Each row has a name. Each piece below is followed by the name of the row it came from. Each question is about the rows just above it.

[150 100 114 162 174 227 130 149 139 137 124] = C
[189 106 112 151 200 217 107 117 157 155 123] = F
[142 130 139 142 129 123 123 131 136 129 131] = V
[ 94 138 143 123 129 145 128 145 108 133 163] = H
[221 163 159 162 167 175 119 123 136  89 130] = D
[144 100 159 167 175 162 119 107 142 137 135] = R
asked: [100 114]
C
[142 129 123] is in which row?
V
asked: [159 162 167 175 119]
D
Where do [130 149 139] appear?
C
asked: [163 159 162 167 175 119 123]
D
[175 162 119 107 142 137 135] is in which row?
R

[ 41 108 158 156 117 175 128 111 177 163 186 158 111]  Z
[ 40 108 158 156 116 176 128 111 177 163 186 158 112]  K
[208  96 126 105 136 126 183 157  80 160 116 137  56]  P
[ 66  73 135 136 125 194 126 111 210 198 195 137 104]  A
[ 34 116 154 161 102 182 134 110 178 153 180 151 114]  N
[204 121 156 158 145  99 149 140  55 130 142 110  45]  Q
[ 35 114 154 163 102 182 123 108 176 151 185 151 114]  G
[ 66  73 135 137 125 194 125 111 210 197 195 137 103]  S
[209  95 126 105 136 126 182 158  79 159 115 138  57]  L
[ 34 116 154 161 103 182 135 110 179 154 181 151 114]  T
[215  96 130  95 145 123 182 157  64 152 112 147  63]  M
[ 66  73 135 137 125 193 125 112 209 197 195 137 104]  Y
Which row holds [ 40 108 158 156 116 176 128 111 177 163 186 158 112]?
K
Which row holds [123 182]?
M
asked: [105 136 126 182 158  79 159 115 138  57]
L
[ 35 114 154 163 102 182 123] is in which row?
G
asked: [111 210 197 195]
S
[182 158  79 159 115 138] is in which row?
L
Which row holds [156 117 175 128 111 177 163 186 158]?
Z

[166 112 122 132 151 109 109 116 137 127 148  52] -> J
[127 146 122 132 151 109 109 116 137 135 148  52] -> W
[113  74 132 112 115 116 116 119 137 135 133 128] -> E
asked: [127 146 122 132 151 109 109 116 137 135 148]
W
asked: [137 135 148]
W
asked: [127 146 122 132 151 109 109 116 137 135 148  52]
W
Where do [ 74 132 112 115] appear?
E
[127 148] is in which row?
J
asked: [132 151 109 109 116 137 127 148  52]
J
asked: [137 135 148  52]
W

[136 140  98 101 116] : vusap
[209 177 101  98 129] : zore
[136 140  98 101 110] : Nuzet
[135 113 132 101 116] : rozu
Which row holds [136 140  98 101 116]?
vusap
asked: [135 113 132]
rozu

[141 150 117 120 102 106 118 115 175 130 116 103 119 116 107 173 109 119
 118] = dekal
[171 101 148 141 134 124 123 104 106  97 113 142 126  83 195 173 111 119
 123] = pizar
[106 148 149  77 141  91 184 109 132 112  45 153 136 142 116  98 134 119
 184] = Ror
[120 114 142 127 131 127 123 146 113 126 116 140 119 110 128 106 151 120
 123] = gizi
[134 119 182  99 136 129 103 101 164 104  95  93  95  55  93 176 108  63
 103] = Tar
[136 144 131 154  91 148 148 115  99 136 128 131  89 136 123  98 117 119
 148] = mose
[121 142 142 137 134 124 123 149 132 160 120 131 110 116 123 144 117 119
 123] = suve
Which row holds [148 148 115  99 136 128]?
mose
asked: [142 127 131 127 123 146 113 126 116 140 119]
gizi
Where do [134 119 184] appear?
Ror
asked: [141  91 184 109 132 112  45 153]
Ror

[132 116 113 145  97  66 153 133 157 152 121 116 160 104 112 152 127 122
 112 138  99 126 177 146 109 157  95 119 137 172 110 129 147 131  77 154
 133 157 121 146 117 104 177]  lesis
[166 102 125 151  90  69 124 141 194 106 122 139  63 184 153 100 112 111
 206 158 115 111 173 190 112 123 163 109  72 136 122 195 110 126 131 169
 120 175 195 130  37  88 150]  lugu
[141  99 120 156  83  41 149 137 183 141 126 114  61 157 139 129 114  98
 194 153 101 129 201 166 111 137 116  99 100 178 118 165 127 137  87 173
 129 183 153 139  66  73 179]  fol
[135 133 111 130 116 110 145 133 135 143 118 132 132 126 108 150 129 126
  99 149 107 117 137 140 109 163 102 140 159 141 108 106 157 119  95 131
 132 125 113 145 149 141 157]  mas
[141 120 108 144  99  73 154 136 158 147 115 125 104 138 112 152 122 112
 127 160  95 117 166 155 104 167  98 129 145 163 104 125 157 123  76 151
 133 149 122 149 123 118 179]  kala
[141  99 120 156  83  41 149 137 183 141 126 114  61 157 139 129 114  98
 194 153 101 129 201 166 111 137 116  99 100 178 118 165 127 137 134 123
 124 109 141 139 136 161 131]  teb
The row with [145  97  66 153 133 157 152 121 116 160 104 112] is
lesis
Where do [104 138 112 152 122 112 127 160] appear?
kala

[122  77 100  90 199 165  90] : X
[118 188  96  86 205  90 165] : B
[118 188 105  97 188 160  93] : U
asked: [165  90]
X
Where do [118 188 105] appear?
U
Where do [118 188  96  86 205  90 165] appear?
B
[188  96  86 205  90 165] is in which row?
B
[118 188  96  86 205] is in which row?
B
Which row holds [118 188  96  86 205  90]?
B

[230 117 229  55 204 134] : zitif
[ 26 181  47  72  82 145] : rapap
[ 46  72  82  26 184 145] : ripi
[115  76  57 181 171 145] : poga
asked: [47 72 82]
rapap
asked: [229  55]
zitif
asked: [ 26 184]
ripi
asked: [ 55 204 134]
zitif
[82 26] is in which row?
ripi

[102 143 106 119 113]  kago
[ 73 168 129 123 127]  gifo
[127 100 115 115 137]  zumup
[149 124 166 206 229]  ven
[ 45 182 110 109 107]  goza
[102 137 113  96 113]  feg
[ 45 182 106  77  79]  bolik
[129 123 124 100 117]  fanop
[142 115 119 147 149]  dek
[ 82 155 109  92 117]  bega
Where do [129 123 127] appear?
gifo
Which row holds [182 110 109 107]?
goza
asked: [124 100]
fanop
[142 115 119] is in which row?
dek
asked: [149 124]
ven

[112 114  90  90 123 158 173 150 108  87 100 117 125  73 110 174 137 140
 162 156 129 121 159 186 180 126  93 171 183 182 126 124 131 159 107  97
 156 107  38 166  95  45 127] = Guba
[ 90 112 114  90 110 104  72 141 131 181 158 136 102 135 107  99 117 162
  76  88 148 124 109  80 103 132 157  68  92  92  93 122 142  97 132 149
 102 151 181 121 185 175 111] = midig
[ 90 112 114  90 110 104  72 141 131 181 158 136 102 135 107  99 117 162
  76  88 148 124 109  80 103 132 157  68  92  92  93 122 142  97 132 149
 102 151 181 166  95  45 127] = Dibat
asked: [ 90 112 114  90 110 104  72 141 131 181 158 136 102 135 107  99 117 162
  76  88 148 124 109  80 103 132 157  68  92  92  93 122 142  97 132 149
 102 151 181 121 185 175 111]
midig

[35 49 69 90 77] : fudo
[78 77 81 88 88] : bamev
[44 34 35 88 88] : zoz
[35 49 69 78 77] : Zap
[78 77 49 88 88] : nomi
asked: [78 77 49 88 88]
nomi
[49 88] is in which row?
nomi

[123 138 142 166 170 118 116 180] = Luvik
[118 134 127 134 138 103 125 150] = zigo
[131 115 103 116 120  83 138 128] = duz
[157  84  78 123 142  78 136 214] = Funit
[150 102 101 135 137  79 157 120] = sof
[142 149  65 176 134 111  77 133] = Met
[151 110 113 150 148 121 131 139] = nage
[110 111  77 132 177 134 136 195] = lil
[110 137  99 114 106  81 103 113] = Suz
[172  78  85 142 149  66 176 134] = dat
[ 73 164  98  79  81  93  61 162] = Vur
The row with [134 111  77 133] is
Met
The row with [142 149  66 176 134] is
dat
The row with [131 115 103 116 120] is
duz
asked: [102 101]
sof
asked: [157  84  78 123 142  78 136]
Funit
asked: [ 81 103 113]
Suz

[126 137  48 193  77 152  83] = tet
[132 139  55 206  78 155  81] = Lin
[122 122 163 145  89 134 171] = ruluk
[ 93 107  44 175 129  61 126] = gevu
[104 175  44 107 129  72 224] = loluz
[173 129  61 163  43 170 145] = rika
The row with [107  44 175 129] is
gevu
Which row holds [175 129  61]?
gevu
asked: [ 61 163  43 170 145]
rika
asked: [122 122 163]
ruluk

[176  32  89 228]  gul
[172  45 137 220]  Bufil
[ 32 176  89 210]  pag
[198  78 105 192]  niluf
asked: [198  78]
niluf
Which row holds [ 32 176  89]?
pag
The row with [176  32  89] is
gul
asked: [105 192]
niluf
Where do [176  89] appear?
pag
asked: [ 45 137 220]
Bufil

[211 139  99  61 142 128  67  82 178 134 121 136] -> fos
[211 140 153  58 136 122 111 123 218  86 122 174] -> gedip
[218 209 103  54 135 150  88 124 198 154 133 119] -> zamam
[211 140 153  58 136 122 115  75 160  86 122 174] -> Zas
[213 193 186  42 135 118  80 140 182 126 158 163] -> Bifik
[211 141 153  58 136 122 111 123 218  86 122 174] -> kidag
[210 141 137  64 144 119 115 125 209  86 118 169] -> nof
[214 197 110  56 127 147  75 115 198 160 131 121] -> ruvat
asked: [197 110  56 127 147  75 115 198 160 131 121]
ruvat
asked: [ 75 115]
ruvat
[211 141 153  58 136 122 111 123 218  86 122 174] is in which row?
kidag

[147 138 134 158 169 113 121  74 131 132 179 125 101 140 140 133 130 138
  58 122 155] -> Nuki
[130  99 164 153 121 119 159 133 139 125 195 150 117 110 112 125 126 132
  31 120 111] -> dafum
[132 149 113  98 136 134 107 122 119 132  60  98 138 156 145 133 131 126
 216 138 145] -> Pul
[160 129 116 147 138 135 158 131 132  74 154 168 143 100 100 115 119 119
 102 122  82] -> ribud
[147 138 135 158 131] is in which row?
ribud
asked: [ 74 131 132]
Nuki
Where do [119 132  60  98 138 156 145 133] appear?
Pul

[137 142 136 128 144 134 123 100 128 150 143 101 128 149 104 134 184 146
 120 120 146 113 136 150 131 166 148 143] : rugel
[138 107 118 116 125 156 127  49 101 111 128 150 128 131 175 123 142 132
 120  76 146 113 139 121 120 149 154 143] : bon
[112 133  94 116 154 129 127 123 128  98 142 134 128 138 134 123 142 144
 120 101 149 109 136 150 110 181 148 152] : dekod
[120 133 118 116 123 129 127 100 128 137 142 134 128 144 134 123 122 144
 120 126 100 113 136 150 129 104 164 152] : kep
[120 128 118 116 123 129 127 100 132 137 142 134 128 144 134 123 142 144
 120 120 146 113 136 150 120 149 148 143] : Gedi
[136 153 110 116 123 129  77 100 128 137 142 134  81  63 122 123 142 144
 167 127 146 113 156 150 120 149 147 161] : saper
[120 133 118 116 123 129 127 100 128 137 142 134 128 144 134 123 139 144
 120 122 133 113 136 125 128 129 148 143] : Nepi
asked: [136 150 110]
dekod
[120 133 118 116 123 129 127 100 128 137 142 134 128 144 134 123 122 144
 120 126 100 113 136 150 129 104 164 152] is in which row?
kep

[135 104 124 138  86 124 137 107] : befa
[105 148 137 110 160  95  67 111] : rone
[194 110 147 139 169  54 101 140] : kib
[147 120 152 144 109 138 117 137] : gam
[105 148 137 110 119 146 108 141] : desek
[194 110 147 139 169  54 101 141] : Fepen
[ 95 102  74 145 171  83 200 113] : bef
[187 144 149 100 105 137  66 106] : koz
[168 135 155 122  67 183  90 104] : Zura
[ 84  82 104 163 142  61 195 147] : rumo
The row with [124 138] is
befa
Where do [148 137 110 119 146] appear?
desek
The row with [ 54 101 140] is
kib
[137 110 119 146 108 141] is in which row?
desek

[104 183 148 167] -> Kalov
[ 86 186 114  42] -> Veb
[102  97 126 127] -> Vek
[205  85  97  87] -> maro
[205  85 117 134] -> bel
[185 114 165 125] -> bota
[186 111  42 145] -> mesip
asked: [186 114  42]
Veb
Which row holds [114  42]?
Veb
asked: [186 114]
Veb
asked: [85 97]
maro
Where do [183 148 167] appear?
Kalov
[111  42 145] is in which row?
mesip
asked: [ 97 126 127]
Vek

[127 136 228 146 108] : Lomom
[127 136 228 161 173] : tuzab
[146 172 228 161  26] : Dases
[127 136 228 146 173] : munav
[136 127 228 103 129] : bop
asked: [146 172 228]
Dases
Which row holds [146 173]?
munav
asked: [127 136 228 146 173]
munav
asked: [172 228 161  26]
Dases
asked: [228 146 108]
Lomom
asked: [161  26]
Dases

[181 197 195 183  65 184  87  71] = vofep
[202 198 193 181  80 198  73  81] = geke
[213 212 199 199  79 204  62  72] = zuv
[212 212 199  79 204  66 198 203] = ranak
[106  96  83  79 151 104 143 161] = libi
asked: [212 199 199  79 204]
zuv
Which row holds [212 212 199  79 204  66 198 203]?
ranak

[172  75  85 143 120]  gule
[146  61 119 115 148]  dudi
[155 106 115 144 115]  Pim
[146 115  61 119 132]  ropo
[106  90  36 126 109]  mav
[138  89 123 125 111]  Duru
[175  94  68 103 149]  vik
[150  93 134 139 156]  zat
[168  69  85  84 102]  rez
asked: [155 106 115]
Pim
[146  61 119 115] is in which row?
dudi
asked: [ 94  68 103 149]
vik
asked: [75 85]
gule
The row with [155 106] is
Pim

[193  98  86 178 176 186  86 109 184  84  90 186 100 184 180 183 183 183
 105] : fedi
[ 97 204  70 197 196 200  67  78 198  68  69 199  77 196 197 199 199 198
  82] : pel
[200  78  81 194 196 197  78  94 199  53  81 199 133 128 125 127 127 127
  67] : tuvin
[ 57 199  81  94 196 133 194 197  81  78  76  78 199  56  59  63  57  62
 206] : Debu
[200  78  81 194 196 197  78  94 199  76  81 199  98 204 192 193 196 196
  84] : Velat
[200  78  81 194 196 197  78  94 199  76  81 199 133 128 125 127 127 127
 128] : felop
[200  78  81 194 196 197  78  94 199  76  81 100  98 204 192 193 196 196
  84] : lir
asked: [ 78  81 194 196 197  78  94 199  76  81 199 133]
felop
asked: [200  78  81 194 196 197  78  94 199  76  81 100  98 204 192 193 196 196
  84]
lir
Where do [200  78  81 194 196 197  78  94 199  76  81 199  98 204 192 193 196 196
  84] appear?
Velat
asked: [196 133 194 197  81  78  76  78 199  56]
Debu

[ 83  94 130 187 141] : mugu
[ 83 111 183  99  53] : maz
[ 83 135 161  38 146] : kop
[ 83 128 180  58  77] : lepap
[ 83  90  86 127 130] : Fiva
[ 83 130 141 130  99] : Tir
[ 83 113 173  96 132] : valed
[ 83  92 110 170 158] : gif
[ 83 183 111  95 154] : Giv
[ 83 118 167  94 152] : tagi
asked: [111 183]
maz
asked: [ 83 118 167]
tagi

[141  68 142 164 187 120] : gemiz
[168 131 214 147 173  64] : Bape
[ 99 212 111 101 188 102] : seg
[122 179 181 104  93 190] : lozi
[141  68 142 164  37 120] : poso
[185 126 158 169 145 150] : nanuz
[167 173 181 104  52 169] : Zufo
[ 51 178 141  82  37 193] : sono
[210  49 180 173 147  83] : ruk
asked: [173 147]
ruk
The row with [147 173] is
Bape
Where do [122 179 181 104  93 190] appear?
lozi
Which row holds [ 49 180 173]?
ruk
asked: [ 49 180 173 147  83]
ruk

[134 107 135 125 133 125 131 137 126 140 145 127 129 131 139 114  95]  Ref
[125 134 137 131 125 135 126 107 133 140 145 127 129 131 139 114 135]  gog
[101  97  55  48 123 131 125 133 170  91  56 144 178 134  94  79  95]  toki
Where do [125 134 137 131 125 135 126 107 133] appear?
gog
Where do [125 131] appear?
Ref
asked: [125 133 125 131 137 126 140 145 127 129]
Ref
The row with [127 129 131 139 114 135] is
gog

[119 132 113  95 110 112  75 132 115 141 128 147 131 110 145 131 147 133
 111  90 143  79 121 131  87 133 179  79 146 123 133 125 126 124 101 126
 137 160 106 127 130 194 125 123 126 133 148 194 131] = Tepaf
[119 127 128 117 121 119 132 113  95 110 112  75 132 114 141 128 147 136
 108  87 146  81 119 130  73 134 183  76 144 127 130 122 126 123 113 128
 135 161 105 126 134 199 125 122 126 134 156 208 129] = Rut
[117 128 128 118 120 119 133 113 100 107 113  75 133 113 142 129 149 134
 108  87 144  78 120 131  81 135 181  76 144 125 131 123 126 122 107 129
 136 160 107 126 133 199 126 122 126 133 154 202 129] = seni
Where do [199 125 122 126 134] appear?
Rut
asked: [119 132 113  95 110 112  75 132 114 141 128 147]
Rut
asked: [117 121 119 132 113  95 110 112  75]
Rut
asked: [131 147 133]
Tepaf
[133 179  79 146 123 133 125] is in which row?
Tepaf
Where do [119 127 128 117 121 119 132 113  95 110 112  75 132 114 141 128 147 136
 108  87 146  81 119 130  73 134 183  76 144 127 130 122 126 123 113 128
 135 161 105 126 134 199 125 122 126 134 156 208 129] appear?
Rut

[121 133 108 127  82 137 139 121 107 159 151 115 135 132 108 133 106 134
 122 146 130 135 131 128 151 176 124 122 153 131 103 110 151 179 123 118
 124 119 131 153 106 135 125 132 151 135 114 101 210 103 116 138 130 132
 103 116 115 126 104 113 123 107 167]  dedi
[121 133 108 127  82 135 139 121 107 159 151 115 135 132 108 133 106 134
 122 146 130 135 131 128 151 176 124 122 153 131 103 110 151 111 125 118
 115 136 131 153 106 135 125 132 151 135 114 101 210 103 116 138 130 137
 136 130 130 144 134 119 116 124  98]  nosa
[128 143 123 125 104 168 117 131 113 130 118 115 114 139  74 136 125 118
 112 165 119 117 124 106 133 128 122 137 111 134 139 143 108 103 169 114
 124 123 120 121 130 152 127 151 117 127 145 124 138 102 135 126 123 119
 157 116 156 112 109 157 141 130 105]  gara
[123 124 128 150 143 163 108 132 137 138 130 107 132 136 132 121 143 116
 108 174 135 114 195 151 128 120 127 147 161 111 168 112 144 114 156 124
 140 131 155 131 119 185 126 136 123 124 154  88 178 142 122 124 141 152
 132 102  98 171  83 121 141 116 114]  poz
[152  85 160 129 116 133  84 132 137 124 149 130 132 115 149 116  70 127
 129 162 119 132 127 118 125 168 134 155 140 151  80 137 128 120 140 125
 130 123 101 129 119 166 120  95 116 115 142 133  97 129 149 128 145 129
 132 141 105  75 126 117 139 111 145]  lis
[137 125 124 138 134 118 145 129 149 130 110 151 127 126  98 124 142 105
 124 124 134 136 112 113 121 109 146 108 160 174 120 138 130 131 114 133
 130 125 130 121 108  97 115 156  83 124 129 124  79 118 116 130 132 140
 133 173 128 132 164 119 143 111 129]  kan
[121 133 108 127  82 135 139 121 107 159 151 115 135 132 108 133 106 134
 122 146 130 135 131 128 151 176 124 122 153 131 103 110 151 179 123 118
 124 119 131 153 106 135 125 132 151 135 114 101 210 103 116 138 130 137
 136 130 130 144 134 119 116 124  98]  nasoz
[121 133 108 127  82 137 139 121 107 159 151 115 135 132 108 133 106 134
 122 146 130 135 131 128 151 176 124 122 153 131 103 110 151 179 123 118
 124 119 131 153 106 135 125 132 151 135 114 101 210 103 116 138 130 137
 136 130 130 144 134 119 116 124  98]  Madim
[120 114 123 130 164 108  81 114 123 120 120 129 106 125 173 113  77 112
 120 183 115 120 103 135 130 136 138 112 153 144 131 133 147 133 172 135
 122 119 118 135 139 141 122 143 134 152 117 135 143 148 113 119 128 123
 127 117 116 126 115 107 134 132 126]  gode
asked: [129 106 125 173 113  77 112 120 183 115]
gode
[111 145] is in which row?
lis
asked: [115 136 131]
nosa

[172 227 159 211  71] = sov
[ 97 120 139  41 104] = tik
[130 159 227 104 173] = far
[ 33  65  68 138 114] = fam
[215 104 227 173 159] = kozi
Which row holds [104 227 173 159]?
kozi
Which row holds [159 227]?
far
[ 97 120] is in which row?
tik
asked: [227 159 211  71]
sov
asked: [172 227 159 211]
sov
asked: [139  41]
tik

[177  71 137  93 181 132 157 185  93 136 161  82]  bigeg
[114 139 149 132  89 167 139 153 118 164 142 154]  gono
[136 152 118  62 132 105 193 110 109 105 155  91]  Feru
[ 96 157  87 142 161 147 152 148 137 153 120 113]  bitul
[ 84 102  87 140 116  50 137  75  91 146 137 124]  Ruzad
[132 137 161  93 157 181 177  71 136  95  94 176]  Luvor
[161 181 137 177 157 136  93  71 132  93 185 105]  pemat
Where do [132 157 185  93 136 161  82] appear?
bigeg
asked: [161 181 137 177 157 136  93  71 132  93 185]
pemat
asked: [ 93 136]
bigeg
Which row holds [161 181 137 177 157 136  93  71 132]?
pemat
[181 137 177 157 136  93  71 132] is in which row?
pemat

[ 84 160 205 122 160 166]  fasus
[233 107  81 197 160 166]  dopag
[233 107 197  81 112  86]  Mefis
[169 160 205 122 160 166]  mukan
asked: [233 107 197  81]
Mefis
asked: [233 107  81 197 160]
dopag
The row with [233 107 197  81 112  86] is
Mefis

